Read these off the matrix that follows. Counting starts at 1.
1) The entry just left of the largest entry?
2) The top-left entry?
3) The entry in row 1 and column 3?
4) The entry in row 3 and column 1?
5) The entry at row 1, column 2?
6) The entry just left of 113?
7) The top entry of the column that holds the smallest entry?
8) The entry in the top-right corner?
[[123 128 124 128 116 128 126 125 129 121 128 128 127 138 120 123]
 [132 124 123 127 131 129 130 128 125 127 128 128 127 125 130 121]
 [126 133 125 127 122 123 124 129 134 131 130 127 127 136 126 123]
 [131 126 129 127 133 126 124 128 129 134 125 125 126 125 135 123]
 [122 125 124 128 123 128 126 125 132 129 126 133 134 140 132 123]
 [126 127 123 126 120 127 116 125 130 121 128 125 123 132 120 118]
 [126 123 125 129 121 131 129 126 126 123 131 133 134 138 124 122]
 [132 130 122 130 138 126 149 140 122 132 140 131 132 124 127 127]
 [135 125 132 128 136 134 127 137 117 120 127 126 118 113 118 136]
 [120 130 128 129 125 128 126 124 135 131 123 132 132 135 134 137]
 [133 135 135 128 144 122 129 131 132 141 128 124 118 105 139 145]
 [125 126 132 128 120 128 123 126 130 128 124 129 130 139 127 125]
 [124 136 118 124 127 122 118 123 139 130 128 122 119 122 130 126]
 [120 129 122 126 121 129 118 121 135 122 123 127 125 130 126 128]]
1) 126
2) 123
3) 124
4) 126
5) 128
6) 118
7) 138
8) 123

data =
[[143 130 130 108 133 128 130 100 130 137 141]
 [138 125 135 133 131 127 124 149 124 118 131]
 [139 128 113 142 125 128 123 129 123 147 137]
 [134 121 135 119 134 126 136 120 136 126 141]
 [135 130 133 141 130 127 120 129 120 113 127]
 [124 127 122 126 137 126 134 127 134 124 121]
 [123 115 132 126 139 112 140 131 140 137 126]
 [119 127 129 129 138 116 145 129 145 130 146]
 [141 112 129 121 131 110 144 133 144 144 134]
 [130 120 121 119 136 115 139 122 139 136 123]
 [149 123 132 134 120 121 128 132 128 125 142]
 [125 124 132 133 137 122 134 143 134 128 133]
 [118 123 139 126 136 125 138 112 138 129 133]]
The entry directly below the centre entry: 116
The entry directly below the smallest entry?
A: 149
The 3rd entry on the main diagonal is 113
The minimum?
A: 100
The bottom-right entry -> 133
The bottom entry of the column that holds the smallest entry is 112
The second entry on the main diagonal?
A: 125
The 1st entry, reading row by row?
A: 143
The third-last entry, reading row by row?
A: 138
The second entry in reading order?
A: 130
The bottom-left entry?
A: 118
The second-last entry, reading row by row?
A: 129
The entry directly above the centre entry?
A: 126
The largest entry in the last column?
A: 146
The smallest entry in the last column?
A: 121
The top-right entry?
A: 141
The 5th entry from the end, reading row by row -> 138
The entry just left of the centre entry: 139
The 4th entry in reading order?
A: 108
The entry just right of the centre entry?
A: 140

Read these off the row that follows.
1) Find the second entry from the left.
2) Find the entry just left of the smallest entry.
3) Find the fourth entry from the end.
[128 152 123 128 120 138 125 128 127]
1) 152
2) 128
3) 138

Questions about the array below. Counting starts at 1.
1) Read off the entry just left of the centre entry.
2) Read off the entry in row 3 and column 1.
3) Read off the entry in row 3 and column 3.
4) Read off the entry just left of 110.
5) Read off the entry in the bottom-right corner.
6) Read off the entry at row 1, column 1.
7) Read off the entry in row 2 and column 1.
8) Read off the median entry.
[[134 118 128 122 135 138 140]
 [129 132 119 142 112 122 113]
 [139 114 145 146 142 112 140]
 [112 140 146 142 115 129 117]
 [127 132 119 112 119 143 149]
 [126 145 126 140 149 134 147]
 [135 125 123 138 148 139 146]
 [108 115 131 148 141 115 110]
 [136 147 121 109 111 112 109]]
1) 119
2) 139
3) 145
4) 115
5) 109
6) 134
7) 129
8) 131

[[123 111 136 120 135 129 116 126 142 132 126 137 120 119 117]
 [109 138 129 136 128 145 132 139 118 106 139 102 140 125 135]
 [126 132 132 120 126 126 128 126 124 137 130 134 124 133 137]]
Indices start at 1.
The entry at row 3, column 1?
A: 126
The entry directly below 145?
A: 126
The entry just right of the smallest entry is 140
The entry directly above 118?
A: 142
The entry just right of the largest entry?
A: 132
The entry at row 1, column 1?
A: 123
The top-right entry?
A: 117
The entry at the centre is 139
The entry in row 3 and column 2 -> 132
The entry in row 1 and column 3?
A: 136
The entry directly above 134: 102
The entry in row 1 and column 2 -> 111
The bottom entry of the column that holds the smallest entry?
A: 134
The entry just left of the smallest entry: 139
The entry at row 2, column 2?
A: 138
